Rows are one point carried round by a steady rotation, each followed by how many steps it has turned.
The counts run from 0 to 103.
[ 13   2  11  -5   9   1   2   7  -4 -16  11  10   3 -20  -8 -14   5  13
   3   9 -15  -2 -13  39  -3  -9   0 -18  -6   8   1  -3   6  14  13   0] -> 84
[ -9  -3 -13  -3  16   5 -22   0   5   6  -6  14   3 -16  -5 -20 -25  -8
   6   5   4 -13 -36   7   3   9 -11 -11 -13   0 -12  -8  -8   1  20   6] -> 54
[ 12  -7  -9 -11  10 -17 -20  15  -6  -8  12  -5   3  -1  -4  -7  10 -22
  22 -14 -23 -12 -11   5 -21  -2  11   0 -14  -2  -2  -2 -13   8   2   1] -> 98
[  8 -12  21   3 -11  -3   1   8  17  -2  18  -2 -12  -2  17 -20   7 -22
   6   5 -26 -12  -5  12 -12   2  20   6  13 -10   8   3  20 -11   7 -11] -> 32
[ 14  -3  16   4   6  -2   7   5   9 -10  18  -6   0   6   5 -18   4  -5
  12   8 -11 -25  -5   5   5  -7  -4 -22   8   2  20 -29  -3  17   7  -2] -> 22
[ -8   0  -8  -3  14  -9 -32   3   2   0  10  13  21   6  12  -9 -23 -28
   4  -1 -11  -8 -15   7   0  -6 -19 -12 -19 -10 -14 -10  -3   6  18  -3] -> 48
[ -8   3 -11   5   6  -8 -31   1   8  -6   4   9   4 -10   5 -13 -22 -17
  12   6   1   6 -24   0 -11  -4 -14  -8 -25  -1  -9  -8  -2   5  22  -1] -> 49
[ 21  17   0   4   1 -19  -2   4   8 -15   6 -22  -7  -5  -3   3  -4   6
   5  10  -9  -3 -28   3  -9  -3   6 -17 -18   0  16 -14   2  28  18   1] -> 19
[ -5   5   2  12  16  -7 -21   0   8  -6   5   6   0  -5  15  -8 -12 -22
  22  18  10  10   2   4  -9 -16   6   7  -6   8 -12   5  21  -4  29  -2] -> 45
[ -1  -5   1 -16  -1  -4  -9  18  -2  -3  10  18 -20  -9  -6 -26  16 -21
  25   9 -14  -6   3  14 -17   0   5   9   0   0  -7  -2  13  -3  18  11] -> 35
[ 12  -5   9  20  18 -10 -16   3   9 -10  12  -7   4   6  14  -1   1 -32
  27   4  -5 -12   2   1 -18  -7  22  14   6   7  14  -1  -2   8   6  -3] -> 101
[ -7   1   0  18  14   7 -17   1   8   6  -9  12  -1 -18  -2 -16 -15  -7
   9  17  13 -10 -42   0  -7  15 -12   4  -3   4  -7 -11 -10  -4  17   9] -> 55
[ 19 -11   9 -13  -3   1   9   7   8  -8  13   2 -12  -1   4 -28   4 -11
  10 -11 -30 -26 -13  22   2  -7   8 -13  14 -10   3 -10  10  14   6  -5] -> 28
[  8   3   1  11 -10  -7 -13   1   5  15  -5 -13   4   3 -10  11 -11 -16
  -8   6 -12 -19 -37  13   6  20  22  -2   6   2  -8   3  -1  -1  13  -2] -> 63
[  0   8  13   4  -6  -9 -12  20  -4   1  12  -1  16  13 -17   7   8 -22
  -7  12  -6 -28  10  20  17   7   8 -16  11   8   8 -14  -3   7  14   8] -> 72
[ -3  25  -1  -4 -17 -19 -18  15  -1  -5   6  -5  -2  -4 -21  12  10  -1
  -9  20  -1  -1  -7  23  -8   8  -1 -18 -10   3   7  -7   1  14  24  14] -> 74
[ 24 -10  10  13  16  -6  -4   7   1 -11   5  -2  -6  -9   7 -12  10  -8
  34  10  -9  -3 -11   9 -19  -7  28  18   7  12   8  12   1   3  11  -1] -> 95
[ 14   8  10   1   4  -8   5  -1   2 -15  15  -2  10  -8   4  -8  -6  13
  -5   9 -24  -5 -11  40   6  -7  10 -21  -6   8   4   0  10  12  12  -8] -> 83
[  7   0  13  13   6  -8  -7  28  -9  -4   9  -4  13   1 -19   1  16 -15
  17  26  -1  -1 -13 -11  -7   5  -5  -3   2  19  22 -10 -13   4  13  11] -> 11
[ 12   6  16   3  16  -3  -1  18  -8 -11  11  -2   4   4 -12  -3   7  -8
  16  24  -1 -11  -1  -5   0  -9  -2 -15   6  19  25 -23  -9  20  14   8] -> 16
[ -1  -9   7  18  -8   6  -6  13   4  13  -2   0   3   1 -14  -5  -1 -12
   6  15   6 -27 -30   7  -2  31  -1   4  14   8   5 -13 -17 -13   7  10] -> 61
[ 13   2   2  14  11 -11 -21  10   4  -7  13  -6  -5  -6  10  -4   7 -18
  29   9   1  -1  -8  -2 -30  -3  22  17  -6   5  13   1  -5  10  10   1] -> 100
[ -3   7   6   5 -14  -9 -12  23   2   7   6  -8  15  14 -26  10   1 -24
  -5   7 -11 -26 -10  10   8  24   5  -9   9   4   6 -13 -15  -4   8   9] -> 67
[-10   2  -8   1  -1 -18 -28  16   5  -6  18   2  11   4  12  -4  -9 -35
   5   0 -20   5  -9   6 -15   0   0  -1 -20 -12 -11  -1   7  -4  16 -10] -> 43
[ 17  -6  -3  -4  -6 -12  -8  15  -3 -11  16  -4   3  -8   0  -3   6  -6
  15  -5 -30  -2 -30  11 -26   5  14   6 -17   1  -4   5  -7   2   1 -11] -> 93
[ 13   0 -13  -6  22 -16 -23   2   6 -12   4  -2   4   7   1 -15  -5 -29
  19 -15 -16 -15  -2   2  -6 -15  13  -6  -8  -5   1  -8  -4  26   6   1] -> 103
[ -8  -6   4  27   5  10 -15  -2  17   5   4   3   6  -7   2  -9 -19  -7
   6  14  10 -13 -37   5  -4  23  -6   9   9   4   7 -11  -7 -12  11  -3] -> 56
[  3  -4 -10   1  15   7  -7  -5  -2  12 -17   6  -1 -11 -17  -8 -19 -11
   2  -1  -2 -21 -37  13  16  12   7  -5   7   9 -14  -4   0   4  17  10] -> 59
[ -8 -10   9   2 -17  -9 -14  21   9   1  23   3  -2   4  10 -11   8 -31
   7   4 -20  -4  -3   6 -21   6   8   5   0 -14   0  -3  13 -12   7 -11] -> 37
[  7  18  11  -7  -4 -10   0  13  -2 -10  11   0  14   5  -8  -4   0   0
 -11  11 -16 -11   7  37   9  -7  -2 -31 -11   9   1 -10   5  21  21   2] -> 78
[ 21   4  20  11   9  -2  10   2   9 -15  11  -3 -12  -3   8 -17   2  -1
  19  16   0 -17  -1   5   0 -12   7 -12  12  12  27 -19   5  21  15   3] -> 21
[  1  -7  19   4 -13   1   2  15  14  -4  17   1 -20  -9   9 -21  15  -8
  11  15 -13 -10 -15  10 -22   6  12   6  11 -11  16  -2  13 -10   7  -5] -> 31
[ 13   3 -11  -7   5 -19 -23  11  -3 -11   8  -1  -3 -11   0  -7  10 -21
  29   2  -9   5 -17  -4 -31  -4  14   8 -14  -1   5   6 -12  11  10   3] -> 99
[ 13   8  21  16  -6  -3   6   8  11  -8  22  -4  14  -3  15  -3  -1   5
 -19  18 -16  -4  -8  32  -5  -1   7 -18  -3   3  17  -3   3  10   8 -16] -> 82
[  2  -6   5  20 -10   0 -11   5   6  12   6 -10   8   4  -7   3 -11 -18
  -8   6  -6 -27 -36   4   0  30  11   0  11   1   2 -10 -11  -9   3  -1] -> 62
